128 stands for zero in the data rows.
A hidden rule labels the rows of this table. It goes by one to three of the table's principal directions, not those with the most spread.
[137 133 142 125 115 104  99 149 114 133 128  77 121 108 120 166  82 174 191 110 121 164 155 133 144 121 101 141 154 185 127 112  93 128  92 157 155] 2
[174 111 203 138 132 145 116 183 160 138  89 149 134 178 109 106 105 117  93 183 133 144 112 115 161 134 141 130 138  88 167 145  78  86 114  99 134] 2
[157  84 193 145  85 153 144 119 163 112  80 143 138 211  67 117 138 144  88 200 139 120 141  98 175 119 195  97 128  94 162 113 108 103  60 116 114] 2
[102  78 103  98 104 134 140  83 140 173 140  93 178 157 171 229 157  72 118  79 106 117 128 133  73 138  92 153 130 158  95 128 123 138 201 180 102] 1
[160 108 157 147 145 133 117 156 115 142 120 139 114 157 116 130 137 137 123 152 137 135 159 134 169 143 139 115 121 101 147 113  96  73 126 118 134] 2
[135 131  95 124 151 111 125 153 125 119 144 115 122  99 163 145 131 122 132  97 108 158 163 126 132 137  91 142 152 165 100 167 151 139 201 159 126] 1
[131 111 144 114  96 109  67 139 118 159 122  87 136 134 123 183  93 162 164  98 134 158 152 159 119 100  77 155 139 180 119 104  97 100 117 155 149] 2
[148 160  87 114 168 135 137 111 123 104 164 164 118  90 121  64 216  86 139  89 147  88 110 127 143 124 149  91 113 103  83 146 177 214 194 166  96] 2
[117 152  36 129 173 161 177 115 169  91 162 164 119 133 123  51 195 155  73 169 109 112 114  87 138 122 208 118  68  61 124 140 139 176 159 118 110] 2
[ 99  96  88 107  88  83 165  60 207 189 159  54 159  68 111 218 101 164 172  79  98 125  93 152  95 113 155 164 164 218 103  96  49 163  66 182 120] 3
[190 122 159 143 164 110  70 189  72 107 105 141  81 136 104  83 135 153 155 129 165 155 201 156 197 129  77 104 161 127 127 143 150  83 151 127 136] 1
[137 104 126 139 128 130 146 111 156 144 126 173 117 132 107 100 166 101  70 150 148 102 117 143 133 126 166 116 129  96 132 132 142 100 131 106  94] 2
[146 100 183 146 117 171 134 128 133 129  90 171 136 209 100 109 169  75  80 172 132 124 126  98 132 135 167 106 130  96 144 139 161 102 152 110 128] 4
[132 111 100 134 141 138 166 101 176 127 129 146 117 165 102  82 163 130  69 188 115 139 127  96 121 115 200 111 128 114 144 133 147 129 137 115 122] 3
[119 159 110 110 120  74 121  94 123 160 195 118 112  24 141 126 114 106 132 106 153  86  92 185  97 105 136 120 110 118 113  70  93 155 100 142 123] 2
[140 138 115 125 168 117 124 137 107 106 140 129 133 101 155 106 137 138 148  87 126 113 136 156 147 142  84 119 119 112 101 147 129 135 178 128 146] 2
[100  91  28 119 150 141 186  91 207 172 156  88 145 122 125 173 157 153  96 140  84 135 116 106  94 126 176 171 127 146 112 114  70 154 138 160 110] 1
[101 122 128 120 109 126 132  94 109 108 125 124 151 129 156 142 123 116 119 102 126 106 130 142 101 127  93 120 118 130 108 130 165 132 151 124 137] 2
[107 175  32 117 184 115 105 143  58  99 178  98 108  51 168 132 155 160 216  27 107 146 167 148 128 149  50 150 135 180  60 152 171 175 219 175 155] 1
[ 93 107 174 146  65 177 211  78 206  82  76 137 186 210  81 116 103 171  79 217  91  94  68  63 137 123 243 116  84  65 180 119  78 150   0  71 143] 2
[136 132 146 159 127 112 152 160 150 125 131 152 105  94 134 124  96 131  86 165 121 139 138 124 157 144 163 130 135 116 152 140 112  83 102  98 124] 1
[148 114 166 148 112 116 100 133 111 124 108 137 116 147 101 123 116 166 139 144 150 129 163 148 164 106 136 102 111 120 142 100 120  89  82 112 149] 2
[139 153 182 143  90 116  69 131  96 123 131 141 114  84 109 132 112 144 167  83 168 110 143 168 155 102 112 100 111 157 104  84 148 116  91 147 148] 1
[101 139 154 143  85 119 147 117 123 102 115 128 139  85 139 158  90 110 125 121 127 110 124 124 116 122 126 125 133 144 120 127 152 156  84 125 130] 1
[139 116 143 127 115 107  73 132  99 167 133 134 136 100 138 180 144  90 165  66 154 116 145 174 116  94  83 127 113 153  93 111 132 142 158 165 129] 3
[128 118 148 132 123 165 103 143 101 116  94 149 139 187 121 125 150 120 126 127 138 128 141 118 133 130 105 128 115 109 129 141 156 111 147 117 129] 4
[149  88 108 131 139 115 136 119 135 167 122 100 104 141  85 161 161 132 167 116 124 161 164 124 144 144 139 136 201 197 121 134 130 114 130 168 106] 2
[151 160 157 177 160 116  76 193  42  97  99 175  65  97 130  94 121 135 184  87 160 168 203 142 178 142  71 102 164 183 120 167 241  77 154 106 147] 2
[ 80 123 134 151  91 119 174  77 135 160 142 155 122  89 126 153 110 100  89 148 138  82  88 149  93 143 181 130 114 104 152  88 121  86  47  78 110] 2
[151 102 124 130 142 136 121 150 141 121 100 128 127 193 103 108 144 151 119 167 113 166 155 103 147 115 140 132 138 122 146 155 122 121 145 122 137] 2
[115 150 189 123  61 113 120 118 121 134 140 100 128  88 130 172  60 114 127 147 146 112 110 130 113 122 139 122 128 140 145  66  97 128  41 141 127] 4
[124 104 172 148  93 147 126 114 155 132  92 175 135 180 101 103 128 118  58 183 146 115 115 125 119  99 171 113 103  91 157 118 148  85  92  79 129] 2
[166 120 151 120 148 158 121 141 160 105 105 110 148 171 110  97 131 168 127 148 130 127 132 108 163 115 130 105 111 108 125 116  95 151 129 147 146] 2
[132 128 171 137 104 123 109 162  94 113 107 111 114 156 122 149  83 157 150 146 120 168 161 117 155 153 110 140 159 150 157 137 122  71  97 114 145] 1
[150 116  76 122 183 136 173 119 191 118 134 119 145 123 117  91 172 143 125 128  99 124 113 107 142 120 160 121 129 121 103 157 105 199 169 153 130] 2
[122 101 128 125 134 153 166 110 153 108 104 129 151 189 134 109 132 130  73 175 111 122 122 103 119 139 141 123 122  89 147 143 129 116 139  99 129] 4
[138  94 119 120 147 114 142 125 152 147 124 130 140 162 142 123 140 100  86 153 106 146 126 129 105 124 127 138 142 115 138 160 121 113 184 114 133] 4
[148 153  95 132 155 130 109 161 112 135 156 160  71 127 102  77 168 135 120 153 142 156 145 118 156 139 165 129 136 118 143 136 146  97 145 124 102] 2
[152 117 133 122 125 109  59 146 107 170 128  94 114 111 112 177 128 151 204  59 150 160 170 163 141 109  71 139 161 216  95 109 128 114 142 187 134] 1
[116 177  93 148 133 110 110 164  89  73 157 148  91  71 151 100 107 189 135 117 129 142 175 136 170 130 120 125  95 122 121 138 159 108 126 112 140] 1
[139 126  57 116 171 130 117 142 130 137 149 101 100 126 115 113 156 168 139 126 118 166 159 123 133 131 118 150 153 155 112 133 123 128 168 157 125] 1
[106 111 175 136  82 150 107 101 107 154 104 158 146 162 122 156 131  85 105 134 161  88 109 146  93 109 129 118  91  97 140  87 143 102  90 101 121] 4
[149  75 207 161 122 138 189 125 168 123  80 150 145 167 139 138 104  82  44 185 121 111 134 113 146 166 149 100 159  99 156 147 130  65 123  87 122] 2
[117 179 131 117 101 133 128 110 134  97 151 132 119 114 116  83 109 155 121 169 147 107 100 105 128  96 184  98  72  93 151  77 121 172  54 123 126] 3
[128  87 124  92 109 136  99  91 125 190 130 106 149 176 123 178 170  68 127 106 144 123 119 141  74 112 102 140 144 150 113 104 129 135 172 173  99] 4
[156 121 156 128 117 110 109 135 129 135 133 101 110 116 108 134  97 176 138 140 152 128 154 150 168 129 127 113 136 136 138  81  83  87  74 141 127] 2
[146 134 120 114 126 114  81 165  97 138 133  96 104 132 109 146 123 151 178 116 129 176 163 127 144 128  97 154 167 171 126 133 115 122 135 163 129] 2
[116 152 176 155 118 144 187 110 150 118 119 196 116  95 126  71 110  70  46 197 167  55  63 121 121 142 196  89  98  38 172 102 139 119  40  53  90] 2
[122 146 117 130 131 119 131 124 141 144 139 135 127  97 124 132 138 109 158 100 121 134 105 124 113 119 144 133 136 162 117 141 142 164 133 142 127] 2
[ 97 113 212 136  41 138  90  95  81 147  97 135 159 154 120 205 110  87 159  88 152  97 119 153 101 120 103 123 116 149 123  92 151 102  81 127 138] 1
[126 135 125 124 143 128 113 150 106  88 117 123 140 137 161 108 104 152 119 125 117 138 148 133 130 124  76 132 112 109 122 152 142 125 166 110 159] 4
[133 148 199 138  87 144  68 138 109 130  94 157 137 149  93 113 109 131 157 129 166 112 103 140 128  80 129 111  86 113 141  92 130 135  62 109 154] 4
[137 183 124 137 171 131 105 181  51  32 114 148 116 119 158  61 128 145 174 102 117 148 166 111 164 137  67 108 120 113 109 194 204 173 194 113 172] 2
[ 93 117 171 118  42 134 111  99 132 155 103  92 150 153  93 197  80 144 163 129 134 130 102 121  98 113 136 155 142 172 148  86  97 121  21 136 125] 2
[ 89  63 198 105  48 178 153  40 182 177 102 114 232 229 117 201 134  86  74 147 110  54  37 137  63 117 164 139  66  60 138  66  36 117  87 114 148] 4
[ 50 163 108 130  83 134 170  59 133 140 150 150 140  80 146 147 126  55 109 117 121  93  60 110  34 115 171 133 112 148 122 112 195 185 100 113 119] 4
[122 130 125 149  94 134 163  92 169 101 123 125 116 123  61 105 134 180 128 164 119 128 129  97 155 110 220 107 136 151 130 103 130 155  43 136 137] 1
[160 147 134 143 175 104  78 177  63 127 121 140 109  72 139 138 149 119 242  18 148 140 166 167 171 141  43 121 159 187  81 173 172 148 185 159 137] 1
[202 116 190 142 155 103  61 182  64 136 107 157  89 119 113 114 163  73 171  81 176 143 188 167 181 135  62  95 188 160 101 158 184 102 199 159 119] 2
[162  90 195 142 131 164 130 160 150 108  51 140 148 231 112 110 112 138 102 183 130 150 145  90 160 131 124 111 139 109 168 160 133  94 117  96 131] 2
[139  93 148 119 124 122 139 110 192 132 112 106 160 145 137 118  86 162  66 164 125 115 114 146 119 100 123 122 111 103 136 106  76 108 111 111 148] 4
[177  93   0 117 228 144 187 166 213 155 170 133  77 167  98  80 242 148  63 205  93 191 172  56 171 147 227 155 157 107 141 182  95 147 219 172  43] 1
[110 113  89 105  99 122 135  97 165 172 150  88 138 129  96 175 142 137 150 124 108 143 105 117  99 112 166 162 145 169 123 107  81 162  99 171 112] 4
[110 154  91 133  98 117  98 110 138 149 160 134 102  55 104 142 137 152 149  88 159 116 130 152 121  89 148 131 112 176  96  84 148 149  86 164 107] 2
[118 101 198 125  53 112  91 117 116 159 105 105 130 141 117 183  64 117 103 151 154 132 135 155 100 113 101 141 155 152 149  82 114  64  63 120 130] 1
[158 142 115 139 178 111 133 171 102 109 137 117  98  98 116 103 129 170 183 114 118 148 154 134 190 167 116 131 161 130 128 153  99 117 129 128 139] 2
[106 117 149 123 111 110 142 100 100 153 132 122 126 123 152 155 102  82 108 140 143 107 116 148  88 146 110 126 142 117 150 103 134  91 106 102 114] 3
[ 77  88 158 119  50 135 199  46 198 166 117 118 179 143 127 190 101  67  51 173 116  78  54 113  53 121 191 139 125 113 152  92  96 139  50 109  98] 4
Here are more rows. What is the label of each one?
[140  31 188 120  83 150 126  95 167 194  70 112 183 226 101 214 148  76 106 131 132 117 120 134 101 120 119 141 157 143 132 120  94  97 127 146 107] >> 4
[132  85 191 136  94 168 127 136 153 117  59 138 161 226 105 130 109 137  84 174 124 134 123 107 134 129 125 136 135 105 158 146 121  79 102  89 137] >> 4
[105 158 105 113 129 101 145  89 117 127 167  97 137  71 142 136 112 141 178  96 121 101  98 144 109 123 133 119 107 135 117  94 102 181  95 142 145] >> 3
[100 130 157 116  92 131 151  80 133 115 112 114 163 138 138 142 106 100 132 123 123 104  91 117  87 118 126 114 126 138 130 122 151 171 101 123 137] >> 3
[127 119  86 119 135 122 108 135 105 169 149 123  99 125 124 159 164  99 138 114 136 153 154 130 110 134 119 151 158 162 119 128 148 117 165 159  94] >> 4
[161 222 187 129 146  99  27 199   0  76 126 132  78  53 133  85  95 135 255  26 175 153 160 161 178 141  15 100 170 197  98 152 212 153 141 151 163] >> 3
[133 126 112 147 151 141 177 113 167 130 129 160 110 143  97  74 149 136  82 201 132 110 106 102 140 123 220 103  99  71 167 108 109 128  75  88 114] >> 4
[109 172 131 130 118 108 129 141 111  93 148  97 130  66 158 144  69 167 174  95 106 138 128 130 138 142 103 136 127 158 117 128 116 145 105 134 164] >> 1
[101  91  90 105 111 101 159 107 191 154 150  71 178 107 176 208  82 163 100 116  86 124 115 149 101 124 108 175 109 130 120 121  31 124 127 142 130] >> 1
[118 141 148 117 112 142 121 127  87 102 136 135 140 153 154 129 136  89 109 134 121 119 128 117 114 145 112 123 112  93 127 134 150 129 170 127 136] >> 2
[114 159 169 144 107 137 170  95 119  89 125 159 123 127 107  75 114 132 114 176 145  77  88 114 145 139 195  82  92  63 167  95 131 133  31  74 127] >> 3
[127  85 178 144 104 137 143 119 149 151  88 143 156 162 123 161 119  92  95 145 130 110 114 134 116 128 132 130 133 113 141 131 115  99 108 103 125] >> 4
[115 141  98 117 115 116  93 135  90 144 155 121  89 115 132 138 126 131 122 129 146 153 157 139 111 132 109 147 145 153 131 110 156  86 136 138 107] >> 2
[ 99 103 162 132  57 102 147  67 159 186 131 103 139 101 104 203  99  86 127 131 128 118  99 137  74 106 172 133 158 187 132  77 114 133  53 147 125] >> 2
[139 172  76 125 180 132 133 133 139 110 156 180 102 107 122  25 180 106  99 160 140 118  99 111 117  91 178 103  84  73 130 141 164 196 164 111 121] >> 2
[121 139  64 112 161 136 127 140 121 145 151 113 108 131 135 128 152 131 141 126 118 157 135 109 112 141 124 154 140 144 129 136 132 137 162 147 107] >> 2
[116 145  97 111 141 113  99 138  87 126 148 113 129 102 160 148 133 127 175  62 120 140 140 150 117 140  63 150 138 160  97 153 150 137 187 150 134] >> 2
[168 174  99 146 197 115 135 192 121  55 139 150  95 101 135  37 133 181 142 149 109 161 164 102 200 131 142 105 115  99 130 183 141 160 166 114 155] >> 1
[130 133 146 124 106 121  76 139  72 142 131 123 111 130 129 161 127 117 165 101 155 138 161 145 128 124  90 126 132 155 123 106 152 106 129 149 122] >> 1
[170 187  57 110 182  71  54 201  89 128 199  95  59  21 151 110 121 174 192  78 142 190 194 155 164 107  73 141 148 191  90 129 129 154 193 199 129] >> 1
[ 78 116 111 137  98 146 133 111 103 134 128 137 132 152 142 162 129 110  88 140 109 133 134 125  84 142 125 161 122 120 131 128 153  84 143 101 139] >> 1
[104 106 116 118 126 117 168  94 147 163 133 113 156 117 149 176 133  75 135 100 105 115  92 132  83 148 123 149 155 150 120 147 120 149 147 135 114] >> 2
[201 100 132 125 195 149  62 205 100 104  89 150 105 194 136  73 173 137 108 116 155 171 210 137 185 134  35 116 160 127 105 191 187  76 255 143 119] >> 2
A new table starts here. Each row of this table is followed by its label. One hidden rule gives the labels. It looks at one to three of the table's principal directions, none of them among the few with the most spread.
[120  26 136 103 157 187  94 167 148 162 124 149 124  99 132  98  90 102 136  69  78  79 187 168 125 171 199 116 187 159 169  75 123 114 206 168  36] B
[140 132 117 100 112 115 101 194 157 129  94 129 156 130 136 161 180  86 124 124  67 118 124 147 175 116 136 123 103  80 209 118 143  92 131 104 127] H
[120 149 136 136 113 110 140 117 133 121 136 117 150 134 126 145 170 121 123 114 116 133 126 111 167  95 135 121 119 117 129 131 135 127 117  96 109] A
[ 78 229  80 120  92 102 182  97 106 129 177 107 152 140  94 171 194 110 147 130  75 102  32 135 131 104 155 132  52  81 137 104 155  80 101  41 200] A
[130  94 162 120 135 192 109 161 149 176 138 129 150 118 160 120 166 139 125  23 117  78 186 130 139 150 164 122 146 154 179  91 118 126 170 107  84] H
[191  70 159 196 173 145  95 122 163 141 107 127 115 124 193  69 108 184 128 124 236 128 200  72  89 159  88 110 174 229  76 172  75 196 108 177  98] E
[164 133 111 144 120 116 114 131 108 103 137 112 145 140 134 176 133 158 135 150 110 123  94 114 136 132 140 102 118  90 157 142 143 116 118 112 149] H
[109 209 135  64 107 109 150 170 146 123 107 135 174 131 106 167 189  77 108 118  31 167  73 121 218  41 136 130  62  57 172 143 187 116 118  53 161] C
[141 132 123 156 139  97 141  97 118 100 135 145  95 124 133 120  78 163 130 197 164 126  99 131 115 138 111 134 126 149  74 142 104 142 110 158 139] E
[137  99 129  96 161 163 112 166 146 143 107 158 139 117 125 105  96  96 129 117  68 131 147 137 160 110 163 124 150 130 151 115 143 133 173 135  85] F
[144  80 168  96 147 172 116 151 117 136 123 175 106 129 153 141 125 107 115 114 125  90 166 155 151 115 126 163 128 127 166 108 124 170 182 161  72] F
[150 163 155 142 119  92 115 107 136 125  87  97 131 152 137 138 204 118 117 138 162 188 155  98 154  67  60 142 117 145 121 174 133 166  65  88 140] C
[185  48 120 123 224 214  70 189 169 192 104 158 142 104 159  72  77 140 149  70  51  88 158 122 122 144 217  93 181 214 160 109 122 116 179 113  62] F
[136 124 129 138 133 164 191  68  51 129 221 181  65 119 115 149  56 179 133 138 201  37 100 144  79 177 146 156 132 107 101  96  98 177 183 149 120] D
[116 173 122 114 137 106 140 139 175 163  94  94 162 121 112  86 170 100 120  97 129 193 134  78 135  91  98 113 113 159 103 182 144 142  69  76 162] A
[164 115 139 115 147  86  95 160 172 110  64 111 176 125 128 165 170  99 125 122  30 171 127 103 213  44 141  95 127 142 152 172 167 150 105  77  85] F
[126 132 134  83 134 156 161 128 102 150 140 168  95 117 104 142 108  98 123 107 144  95 131 148 107 126 113 165 117 109 142 121 133 187 168 125 135] H
[123  93 104 116 184 226 129 150 133 226 152 155  90 109 122  17  70 109 142  68 186  97 176 124  16 207 157 137 179 184 118 100  97 117 169 147 126] D
[132 168 157  77 123 137 119 162 160 150  91 112 191 130 127 165 209 121 110  41  41 148 134 120 235  39 134 124  90 126 195 136 164 145 120  27 131] H
[142 110 122 134 140 138 125 148 128 111 152 149 153 126 153 170 131 135 140 135  57  68  98 137 170 125 187 113 110 110 160  99 135 109 165 123  86] B
[163 136 125 101 134 106 101 165 142  95  95 130 187 145 145 206 193 104 126 145   8 128  83 124 237  38 153 114  72  92 200 143 174 133 126  75 111] D
[101 183 121 109 119 118 170  87  80 112 157 157  85 135 107 154 104 136 133 182 123 105  64 177 118 119 114 177  81 104 107 100 128 125 130 120 176] E
[125 151 162  75 120 112 137 137 111  97 124 134 156 140 142 219 186 120 112 147  33 119  72 148 219  58 130 147  43  84 176 135 177 144 125  93 126] A
[137  89 102 150 148 119 112 146 173 155  99 122 122 103 117  58  78 133 131 104 176 140 173 113  87 168 122 105 185 187  99 143  88 122 117 150 118] F
[113 113 177 121 139 181 112 111  94 128 117 122  90 128 134  98  45 163 127 131 163 182 178 144  51 185  91 148 177 142  77 125 139 137 147 202 155] B
[127  80 127  85 158 196 136 189 135 157 151 214 115 100 125 107  58  99 123  83  82  47 140 166 148 146 205 140 154 109 171  64 113 113 237 153  54] G
[ 69 152  90 129 112 150 169 109 118 164 167 159  72 123 104  42  88 106 129 137 234  97 133 163  40 191 105 176 130 137  90  81  72  95 142 173 173] A
[139  85 171 175 125 149  96 116 145 149 134  79 129 121 173 111 165 173 135  83 170 123 188 105  89 190 133  95 167 180 119 129 117 129 111 143 103] H
[139 150 151 105 153 166 116 154 149 150  98 138 138 124 146 109 129 129 126 102 102 148 135 119 132 107 119 133 116 154 130 138 147 156 133 109 159] B
[129 146 125 189 115  98 135  52  92 102 156  71 115 145 131 138 131 185 144 168 187 160 106  96  63 159 101 109 133 150  60 161 129 129  67 136 173] E
[117 100 173  98 138 164  98 161 128 118 108 152 129 140 160 126 129  97 116 148  84 147 157 153 159 115 131 150 127 109 149 107 150 113 164 181  85] A
[106 103 142 136 116 147 132  93  95 147 146  92 110 145 124 109 144 113 124 114 213 158 183 108  53 168  82 143 153 130 106 145 126 145 111 170 125] D
[156  71 124 154 175 146 100 137 154 150 112 146 107 117 154  70  87 150 133 133 165 109 159 127 103 153 132 125 161 207 106 130  84 136 130 163  95] A
[112 109 153 112 134 209  87 199 152 180 109 139 114 119 154  59 102 108 128  79 138 139 201 150  63 211 140 133 181 121 156  82 122  64 173 175 130] D
[ 77 127 143 133  79 125 135 118 104 105 159 110 116 134 133 139 130 130 125 149 148 126 135 160 102 190 125 136 129  76 127  90 128  71 137 185 133] A
[110 200 139 151  71 107 111 133 132 141 105  54 134 144 121 126 192 124 131 106 171 207 159 106  66 170  72 115 145  87 129 146 147  73  64  98 211] H
[113  72 153 132 139 193 111 141 125 151 142 141 104 113 146  80  66 141 133  96 157 110 194 148  72 208 148 129 189 146 118  87 110 114 185 200  93] E
[157 100 122 137 165 184 124 143 127 162 149 169 118 121 147 102  92 148 138  97 139  66 156 135 124 152 162 134 156 153 148  91  93 136 179 127  88] F
[139 110 140 170 126 110  99 133 166 135  97  94 135 133 146  77 150 126 121 121 192 182 186  83 105 140  95 104 171 166  96 164 109 124  86 150 113] B
[168  97 152 170 124 113 110 111 132 121 121 106 133 138 153 152 176 142 128 105 174 122 175  94 135 117 105 114 152 152 132 155 114 178 112 120  87] D
[ 86 213  80  88 100  73 191 100 101 104 146 144 114 127  68 163 121 104 127 178 102 126  21 157 136  86 113 158  52  78 112 131 146 120 103  85 211] F
[115 150  76 174  97 112 150 117 136 137 182  93 150 121 125 115 148 157 146 120 163  89 101 104  96 195 162  85 126 108 130 113 106  77 108 109 160] F
[ 83 139 111 113 103 151 139 158 138 148 140 151 109 117 119  77  92 115 122 116 166 108 146 168  93 190 126 150 139 102 138  77  96  71 159 169 155] B
[114 115  97 141 152 132 146 103 117 135 137 143 100 132 117  66  61 128 129 164 210 142 131 116  58 153  91 149 138 166  62 147  94 140 117 188 150] B
[125 172 117 120 111  89 127 138 155 143 105  89 164 125 102 153 196 108 132  89  67 153 114 116 172  87 142 104 118 120 156 140 152 102  87  35 137] B
[132 188 131 158  78  45 178  11  53  68 166  74 125 166 105 232 198 174 125 185 182 146  75 107 154  71  53 147  66  96  99 180 140 197  48  80 175] C
[120 133 121 117 121 121 142 120 108 112 136 157 104 133 113 134 107 110 123 156 139 119 111 148 128 114 122 152 121 105 124 117 123 131 145 145 127] G
[165  56 171 142 141 142  90 125 117  98 116 131 116 133 166 137 103 158 117 154 153 137 167 122 137 139 116 120 157 141 127 146 128 168 144 197  81] F
[132 168  86 148 124  88 143 127 163 124 125 120 154 116 114 108 126 153 132 134 121 129  83 109 159 109 141  99 112 146 112 141 112 113  95  82 166] A
[ 87 192 131  68  73  49 138 145 137  59  87 107 192 154 110 221 217  75 100 166  22 187  51 138 249   9  96 141  22  48 170 160 195 115  86  91 171] A
[133 168 106 135 118 108 138 132 130 139 127 124 122 133 110 121 148 110 129 132 149 142 112 113 110 121 116 127 124 110 128 140 125 112 103  94 159] H
[169  81 122 170 158 124 104 129 152 139 129 108 145 124 158 120 147 151 138 116 140 109 140  86 119 140 150  89 146 181 122 155 114 140 108 122  89] C
[ 83 148 132  89 100 182 155 172 131 178 173 171 122 120 133 114 163  99 115  57 133  47 142 172 138 162 161 164 104  83 195  47 102  76 188 112 115] A
[176  92 135 175 136 116  93 131 166 149  96 102 128 125 152 104 173 136 133  91 191 127 192  91 113 133 104 104 170 190 132 158  98 171 100 112 104] D
Here are more rows. What is the label of each one?
[103 152  91 123 139 161 188  99  74 142 213 184  77 120 106 112  59 135 141 163 155  54  61 155  67 177 171 154 109  99 100  81 108 104 172 145 148] ~ F
[141 112  97 108 154 126  79 205 213 162  67 118 190 113 126  89 169  85 130  71  29 145 137 117 198  78 184  85 138 165 185 128 139  81 122  65 100] ~ B
[ 79 149  83  81 129 117 167 136 114 133 162 162 116 124  93 129 119  71 129 169  74  96  46 165 127 118 170 150  73  89 135 100 143  75 141 124 137] ~ B
[108 190 124 162  67  30 158  55  74  50 153  91 114 166 112 209 185 132 123 227 156 164  54 124 136  90  79 142  73  65  90 159 146 111  54 123 168] ~ C
[177  38 149 136 208 191  93 125 112 138 131 155 107 118 163 116  54 153 152 153  82  98 155 136 111 156 179 117 176 185 117 118 134 165 180 175  49] ~ C
[ 85 214  74 133 106 103 129 148 171 146 125  75 182 130 118 115 206  95 156 133  36 152  62 120 132 127 171  90  81 110 144 112 165  31  76  49 202] ~ A
[104 151 134 142 112 117 135 116 125 108 121 127  99 125 130  93  70 162 121 163 193 165 123 134  71 172  81 140 133 134  68 138 111 115 109 186 194] ~ A
[141  80 113 134 174 154  91 183 174 162 102 136 136 113 144  61  93 102 137 122 104 139 161 113 101 163 166 100 174 166 124 127 119  83 139 158  85] ~ F
[168  87 155 127 174 132  87 165 182 136  68 142 144 115 153  89 109 135 115 112 107 162 168 105 176  87 128 110 158 194 120 160 121 157 125 131  82] ~ A
[115 112 104 129 125 118 154  91 104 132 159 140  98 120  93 128 109 123 132 121 155  91 110 144 105 130 145 137 137 139 114 114 111 140 140 122 115] ~ C
[117 120 146  98 156 225 121 166 123 185 155 138 146 127 159 117 140 124 138  61  83  87 148 135 102 168 173 133 121 128 171  85 146 105 178 118 120] ~ B
[193  52 180 140 164 124  87 139 137  96  94 140 132 125 173 167 115 157 119 146 105 128 160 112 178 100 126 111 149 161 132 165 135 191 140 162  51] ~ F
[113 122 132 101 137 210 130 180 136 184 141 170 113 115 135  63  80 113 123  74 165 100 187 147  85 194 136 150 163 111 156  78 101 105 193 162 127] ~ D
[171  94 152 162 168 145  85 144 165 132  82 123 134 131 183  87 111 166 125 125 179 155 171  88  99 133  84 119 144 212  92 172 105 170 104 168 138] ~ E
[170  74 151 155 161 150  91 144 160 161 110 103 148 122 163 102 146 157 127  77 149 130 189  87 126 145 133  96 167 190 135 154 112 147 114 122  81] ~ B
[ 99 140 135 106 124 196 121 180 145 184 141 137 144 132 152  90 164  97 128  72 119 102 173 144 118 169 148 144 128 106 181  72 120  70 164 125 120] ~ B
[103 131 102 138 180 152 140 109 140 164 132 131  94 101 115  47  38 148 154 143 127 137 103 135  33 184 150 122 151 211  42 124 118 104 118 148 168] ~ H
[163 128 128 133 164 110 127 116 125 112 121 142 135 132 138 163 133 138 135 156  78 118  82 113 163  71 146 123 101 155 116 154 143 158 115  95 110] ~ B
[172  86 157 158 161 140  70 150 170 135  80  91 166 135 174 107 159 141 130 107 116 178 179  74 139 112 125  87 160 186 123 173 142 145 100 130  96] ~ B
[ 67 166  94 125 120 127 168 114 122 141 155 147  79 109  94  65  54 118 138 167 165 128  92 160  40 196 129 147 130 125  64  98 109  75 130 169 189] ~ A
[144 103 147  97 167 158 116 169 170 158  88 161 124  95 130 103  91 124 125  68  93 112 147 135 133 113 144 127 143 187 128 131 128 170 161 116 117] ~ E
[118 105 137 114 139 144 155  92  81 108 161 150 109 132 124 149  73 153 123 152 148 107 115 142 116 135 116 155 115 124 102 126 124 164 153 173 119] ~ E
[125 155 148 137 115 122 136 105 100  95 139 128 116 145 158 159 129 163 126 182 154 128 100 138 117 138  85 153  83 114 109 134 129 139 111 161 175] ~ E
[153  80 109 125 141 116 113 145 133 121  92 151 102 128 119 100  77  93 123 169 188 145 178 133 104 142  76 147 164 129 126 150 100 167 138 194 108] ~ H
